One vector is turned by the same rotation once a step. Each row is the vector after some number of steps, and that number follows the row.
The counts run from 0 to 592.
[110 134 119 174 106 180 110 110  87 137 130 127]  443
[ 95 151 142 163  94 170 121 131  90 150 141 110]  436
[ 85 149 122 122 129 160 108  92  81 147 147 118]  32
[141 159 148 133 127 124 115  80 174 137 103 166]  513
[122 143 136  77 180 112 107 103 146 150 151 128]  85
[119 166 137 123 134 130 109  75 158 147 103 165]  508
[143 154 153 139 127 123 121  86 174 134 100 167]  514
[139  78  96 131 125 120 147 150  84  96 146 123]  402
[108 145 127 116 170 152  83 123 135 179 145 115]  491
[132 119 148 129 131 147 142 162  93 122 183  89]  13
[174  95 125 142 155 114 112 157 172 136 119 145]  532
[136  88 115 134 131 138 140 169  83 114 169 102]  208
[160 112 128 114 176 145 118  85 124 115 168 132]  269
[171 115 148 122 139  89 143 139 178 115 117 151]  331
[111 170 164 159  97 166 131 101 107 133 141 123]  240
[115 119 137 110 122  84 135 197 142 147 126 114]  152
[154 103  99 146 132 117 104 119 162 139  83 172]  120
[118 163 162 119 154 140  96 140 158 178 142 114]  292
[146 143 159  92 177 129 126 100 142 124 172 121]  278
[137  88 120 140 128 141 142 168  88 111 167 104]  207
[109 176 160 106 138 116 107 119 168 167 120 137]  97
[135 139 154 124 170 155 102 143 136 160 173 103]  483
[108 133 127 156  77 110 131 169 138 146  84 144]  574
[ 93 158 153 149  94 159 129 142  92 144 148 104]  432
[156 102 140 156  97 128 165 157 105  92 145 122]  197
[152 109 143 160  88 124 168 147 107  87 136 131]  194
[178 110 137 158 164 163 106 121 144 133 157 127]  65
[148 157 166 162 118 164 132  78 134 119 137 143]  50
[142 115 146  95 133  73 151 175 155 121 133 127]  144
[129 121 135 167  68 115 154 152 126 109  99 146]  383
[131  88 104 109 133 114 151 141  77  93 158 121]  407
[ 84 145 121 111  85  84 143 129 120 131  91 149]  369
[ 78 137 110  97 102  81 132 135 123 136  94 146]  365
[ 97 139 145  97 117 117 154 136  84 113 169 104]  419
[108 143 124 117 168 151  82 119 134 178 146 120]  492
[160  97 117 104 146  78 142 127 157 104 113 161]  133
[150 111 152 130 115 126 171 134  93  83 170 116]  2
[ 91 136 120 126 138 160 107 131  80 153 163 103]  25
[117 134 118 174 108 183 112 104  88 138 128 132]  444
[174 129 158 173 137 170 119 106 145 122 147 132]  58
[114 146 122 141 140 142  79 121 156 181 102 145]  303
[119 101 111  98 131 110 154 135  77  97 161 113]  410
[166 128 153 129 153 147 142  85 120  97 171 131]  465
[ 88 128 115  99 136 137 135 121  70 126 165 105]  221
[149  81 106 165 103 129 147 164 102 103 123 133]  394
[123 135 109 140 140 132  87  93 156 161  88 166]  310
[132 101 112 106 149  92 118 193 146 150 124 124]  347
[117 155 145  79 170 111 107 102 155 153 145 128]  88
[121 138 110 139 137 134  84 102 154 167  94 158]  308
[112 161 126 114 142 134  96  76 147 161 109 154]  504
[147 112 117 103 193 133  98 113 136 141 157 124]  77
[100 137 125  72 135  74 131 142 145 140 113 136]  555
[ 92 157 145 110  93  85 135 157 148 145  98 139]  565
[ 87 117  94  91 128  85 118 157 123 150 106 135]  358
[145 121 120 151 133 165 128  67  98 105 143 141]  455
[ 98 163 135 131 117 159 121  64  97 132 140 135]  39
[145 113 107 156 126 125 100 125 166 148  83 169]  117
[159  94 100 118 143  92 126 116 156 111 100 169]  128
[171 135 162 172 134 170 123  99 144 123 147 136]  57
[131 123 132 147  77 112 168 116 107  84 107 148]  186
[146  97 121 174  82 125 154 163 116 104 111 140]  389
[108 124 111 138  76 107 155 112 100 101  94 156]  180
[124 162 141 126 134 128 108  72 160 144 100 163]  509
[124 129 137 162  64 109 157 146 128 112  95 146]  381
[111 168 158  89 155 108 111 108 161 159 135 131]  92
[106 138 128 173 101 178 115 115  88 146 135 124]  441
[131 135 130  80 187 117 103 106 145 148 151 127]  83
[ 93 151 135  85 117  73 136 149 146 143 108 138]  559
[128 131 107 135 137 127  95  89 159 151  86 169]  312
[180 116 148 167 155 169 114 116 144 127 155 130]  62
[121 110 107 168  80 118 130 160 129 135  82 153]  580
[ 98 135 142  94 120 115 159 136  80 109 168 103]  418
[145  73  95 144 118 121 146 155  88  97 137 129]  399
[124 168 153 147 114 164 131  63 117 118 136 142]  45
[ 93 125 100 132  78 106 143 115 100 117  90 153]  176
[149  89 114 172  93 125 148 164 114 107 113 139]  391
[138  84  88 152 102 111 138 138 108 105  98 155]  589
[145  72 100 147 116 126 143 158  93 102 135 129]  398
[125 133 104 136 140 129  94  92 159 157  85 167]  311
[156 103 144 156  94 126 168 155 107  89 142 125]  196
[109 160 131 117 141 133 100  73 150 156 106 155]  505
[113 162 146 127 149 146  85 141 160 185 129 123]  296
[175 106 131 146 176 159 103 121 143 136 160 127]  68
[104 149 120 115 164 149  79 110 133 177 138 126]  494
[124 126 111 169 114 181 112  91  89 128 131 138]  447
[113 102 105 105 146  87 113 187 140 156 120 124]  350
[149 111 119 106 195 134  97 112 138 142 160 128]  76
[ 87 157 123 127 124 159 113  77  90 141 144 127]  35
[ 88 160 158 131  98 144 142 145  90 134 158  99]  428
[104 171 163 147  98 165 136 101 104 133 144 121]  238
[104 125 129 131 135 158 119 151  83 146 174  89]  20
[137 160 162 155 113 166 133  72 130 120 137 142]  48
[143 143 161  93 174 126 125 104 144 130 170 119]  279
[163 105 142 118 148  90 132 179 171 132 129 130]  339
[109 173 160 103 141 113 110 118 168 164 120 134]  96
[ 87 121 103 121 104 102 118 178 114 156 105 124]  162
[118 164 153 140 120 125 103 132 178 169 103 145]  104
[133 156 171  99 168 128 118 121 156 147 165 113]  284
[ 80 142 117 106  91  87 139 132 120 134  92 148]  368
[150  88 129 152 116 135 150 174  94 101 160 110]  203
[133 128 123  84 190 123 102 104 141 145 158 128]  81
[126 161 158 173  99 180 125 104 113 133 139 128]  244
[ 94 151 145 158  93 168 123 136  92 149 143 109]  435
[178 116 146 162 156 169 107 118 145 130 153 131]  63
[162 114 124 173 139 181 109 100 114 124 144 136]  256
[167 142 162 171 128 169 125  94 141 121 145 139]  55
[126 127 134 164  67 114 155 151 127 112  95 149]  382
[ 80 122 100 122 104 104 118 173 110 157 104 128]  163
[113 167 165 163  96 169 129 104 110 134 140 123]  241
[171  93 121 134 161 110 110 158 170 137 119 145]  534
[134  82  98 115 132 114 148 145  80  97 152 120]  405
[131 123 115 164 119 176 119  76  90 117 133 140]  450
[161 102 139 119 148  91 130 182 167 131 126 130]  340
[ 82 124  92 129  89 105 127 135  99 136  93 147]  171
[154 121 132 183 127 182 113 103 116 130 141 136]  253
[122 139 140 120 170 154  90 138 137 173 161 106]  487
[119 122 143 129 132 150 130 160  87 133 181  89]  16
[103 139 127 173  98 179 116 118  86 146 133 123]  440
[171 130 159 129 154 146 141  92 126 101 172 127]  467
[173 120 147 126 139  91 143 128 178 111 111 158]  329
[ 81 162 144 109 112 146 136 101  81 128 154 114]  229
[ 87 132 120  98 131 136 134 118  71 129 164 107]  222
[ 94 154 142 119  92  88 136 161 148 145  94 141]  566
[102 147 130 169  99 178 116 124  87 145 138 121]  439
[110 155 139 134 148 144  80 131 161 186 119 127]  298
[105 169 165 154  95 166 132 100 107 132 141 121]  239
[157 148 156 147 128 123 121  95 183 132 102 166]  517
[180 106 140 150 145 118 117 146 181 133 112 151]  528
[130 131 130  82 188 122 106 104 144 148 154 126]  82
[169 103 126 136 182 157 102 121 137 136 163 127]  70
[109 136 130 154  79 106 133 167 143 145  85 143]  573
[124 100 111 106 149  90 119 186 145 152 125 121]  348
[111 138 140 147  65 104 154 138 128 117  91 151]  378
[133 131 112 134 136 121 101  83 161 144  89 173]  314
[113 170 158 125 128 120 106 129 175 170 108 143]  101
[144 116 144 154  79 120 171 134 110  79 124 142]  190
[164 121 140 126 136  96 137 105 177 111 103 170]  325
[ 79 121  91 126  97 108 119 155 104 147  95 139]  167
[164 135 171 125 162 150 135 111 137 118 181 111]  472
[143 139 163 122 172 151 110 143 141 149 179 104]  480
[ 94 147 150 103 111 122 155 141  86 118 166 101]  421
[ 79 142 111 100  97  85 135 133 120 136  93 146]  366
[ 95 162 132 129 120 162 120  70  94 134 139 133]  38
[153 103 100 146 137 113 108 117 157 134  86 171]  121
[152 105 133  94 142  69 149 145 155 106 124 145]  138
[ 94 143 131  76 129  71 135 146 144 144 109 137]  557
[117 114 106  76 159  75 120 145 144 140 123 140]  549
[127 108 105  78 163  81 116 146 148 140 124 136]  547
[149 132 140 186 121 185 113 107 118 132 138 132]  251
[125 153 142 149 119 130 100 133 175 174  91 151]  107
[136 115 131 171  73 117 153 157 124 109 102 145]  385
[ 85 141 127  97 126 138 133 109  71 127 161 109]  224
[124  93 108 126 137 139 137 160  76 121 171  99]  211
[ 86 140 119 126 135 160 107 121  77 151 158 105]  27
[132 151 158 180 105 179 123 106 114 133 139 131]  246
[148  79 103 164 103 125 147 160  99 103 127 134]  395
[166 106 117 143 164 162 113  88 119 115 155 136]  263
[131  84 101 115 135 114 149 141  81  97 155 120]  406
[115 119 116 163  79 113 129 164 136 141  81 147]  577
[ 81 120  92 130  91 107 126 141  98 140  92 146]  170
[138 130 112 132 137 117 105  82 163 139  87 174]  315
[139 118 138 155  79 116 174 130 108  83 121 144]  189
[135 154 169  92 170 128 122 116 152 142 169 114]  282
[137 130 118 159 124 131  98 131 169 159  82 162]  113
[128 121 148 130 131 150 139 166  89 129 180  91]  14
[117 166 146 140 115 163 129  64 111 125 136 139]  43
[173 113 150 126 139  91 141 145 181 114 117 152]  332
[129 161 171  99 164 128 114 125 154 153 167 114]  285
[ 90 156 148 154  93 160 128 136  92 144 145 107]  433
[168 136 157 154 130 124 123 115 185 132 108 158]  521
[ 92 122 115 120 108  99 123 194 121 158 112 120]  159
[138 118 137 151  77 116 170 125 106  85 116 146]  188
[ 87 140 116 121 133 161 106 109  78 150 154 110]  29
[156 105 119 115 190 142  97 117 139 141 161 128]  74
[ 83 160 139 109 118 141 136 102  80 125 157 112]  228
[113 143 129 121 169 153  84 128 133 177 152 112]  490
[114 124 123 162  79 115 130 163 136 142  81 147]  576
[ 89 123  96 128  86 105 135 123  98 122  91 152]  174
[169 139 164 171 130 169 125  98 144 122 144 136]  56
[ 95 152 142 123  89  89 134 161 149 147  93 140]  567
[136 134 124 159 122 132  93 132 172 161  83 159]  112
[118 127 114 171 111 179 112  95  90 132 130 137]  446
[165 105 121 133 171 157 112  85 118 114 160 134]  265
[136  87  88 153  99 111 139 139 108 108  97 157]  588
[163 136 170 120 165 149 130 122 135 122 182 110]  474
[110 144 138 143  67 102 154 138 130 116  92 153]  377
[152 127 147  99 180 132 123  90 133 117 173 126]  274
[126 101 101 167  85 116 129 153 123 129  85 152]  582
[ 91 145 135  82 123  74 134 144 147 145 111 138]  558
[105 143 135 139  68  97 154 138 129 121  89 152]  376
[151  89 131 154 113 134 152 169  94 102 160 111]  202
[ 98 152 118 112 157 141  88  87 139 171 121 140]  499
[ 87 139 123  99 135 135 131 115  70 127 164 107]  223
[142 100 125 115 148  93 121 192 156 146 127 127]  344
[117 166 165 166  97 172 128 105 110 135 140 125]  242
[129  98  96 168  87 116 130 152 122 126  83 154]  583
[103 157 121 112 152 141  89  85 137 169 119 139]  500
[145  93 119 172  86 127 149 163 112 106 113 141]  390
[165 106 146 124 145  89 136 173 177 125 126 136]  337
[ 88 175 155 125 104 151 138 100  96 132 150 115]  233
[144 134 140 185 116 182 115 103 116 135 136 133]  250
[149 107 104 153 130 121  98 122 164 145  83 171]  118
[ 95 172 161 134 101 154 136 100  98 132 147 120]  235
[152  87 112 170  95 127 148 162 109 103 116 135]  392
[141 147 165  93 176 128 126 111 146 133 173 120]  280
[155 102 135 119 149  91 130 184 165 136 130 131]  341
[ 78 136 106  95 106  84 131 137 121 140  96 146]  364
[117 169 157 132 125 123 106 129 177 170 106 142]  102
[108 160 125 116 145 134  92  79 149 163 109 150]  503
[162 123 139 134 145 156 142  70 113  95 159 137]  461
[142  80  92 142 105 106 147 133 106  95 108 153]  592
[132 124 111 168 120 179 118  85  89 120 136 140]  449
[153 114 153 131 114 131 169 136  96  83 172 114]  3
[ 96 139 129  75 131  72 132 146 148 140 113 134]  556
[149 127 118 129 135 113 115  86 166 126  91 175]  318
[141 138 160 124 171 154 108 142 141 154 176 104]  481
[158 138 171 123 163 150 125 130 139 132 183 107]  476
[156  95 137 157 106 131 162 165 100  93 150 119]  199
[148 140 155  93 178 128 124 100 143 124 175 122]  277
[127 124 129 144  74 111 170 116 106  89 110 152]  185
[113 173 162 114 134 119 108 121 169 168 119 137]  98
[ 79 131 101  92 110  83 128 140 120 143  97 141]  363
[122 158 143 149 118 130 100 134 174 170  94 148]  106
[ 79 142 115 101  95  83 134 130 121 134  92 148]  367
[165 145 167 169 123 167 127  89 141 121 142 139]  54
[102 134 119  70 140  72 128 145 144 143 115 139]  554
[152 135 152  94 179 129 125  96 140 120 172 124]  276
[115 143 114 139 141 140  81 113 155 177  97 152]  305
[163 134 169 124 161 148 134 120 138 120 183 111]  473
[150 124 120 128 133 107 119  87 166 123  91 175]  319
[ 93 157 130 128 121 162 118  72  93 139 139 131]  37
[154  94 136 156 108 134 159 165 101  97 155 115]  200
[168 133 165 129 153 145 141  96 130 103 176 124]  468
[167 127 153 132 150 149 143  79 118  97 167 132]  464
[126 123 126 143  76 108 165 115 104  89 105 155]  184
[119 163 134 120 136 130 103  73 157 152 105 159]  507
[154 122 127 142 138 159 133  63 105  98 151 144]  458
[116 141 112 141 141 141  80 109 155 171  97 153]  306
[140 143 149 183 110 183 119 106 117 133 138 128]  248
[124 140 142 123 172 155  92 142 135 169 166 105]  486
[142 118 156 133 122 138 159 155  97 102 179  98]  8
[164 109 123 126 175 150 118  81 122 113 162 134]  267
[ 91 152 155 109 110 128 154 143  88 122 165  99]  423
[133 133 109 135 138 124  99  84 158 145  86 173]  313
[104 125 133 115 117  90 132 201 134 150 122 115]  154
[154 111 118 113 192 139 100 116 138 141 160 127]  75
[168 109 146 122 142  89 135 165 174 123 124 140]  336
[145 116 156 129 120 131 164 149  98  92 176 101]  6
[ 90 147 129 115  81  89 150 127 125 126  90 148]  371
[ 91 158 124 128 124 163 115  73  91 140 141 129]  36
[167 104 142 121 145  89 133 177 173 128 126 137]  338
[109 126 115  71 147  74 126 143 144 139 120 138]  552
[137  76  95 126 131 116 147 148  82  96 147 124]  403
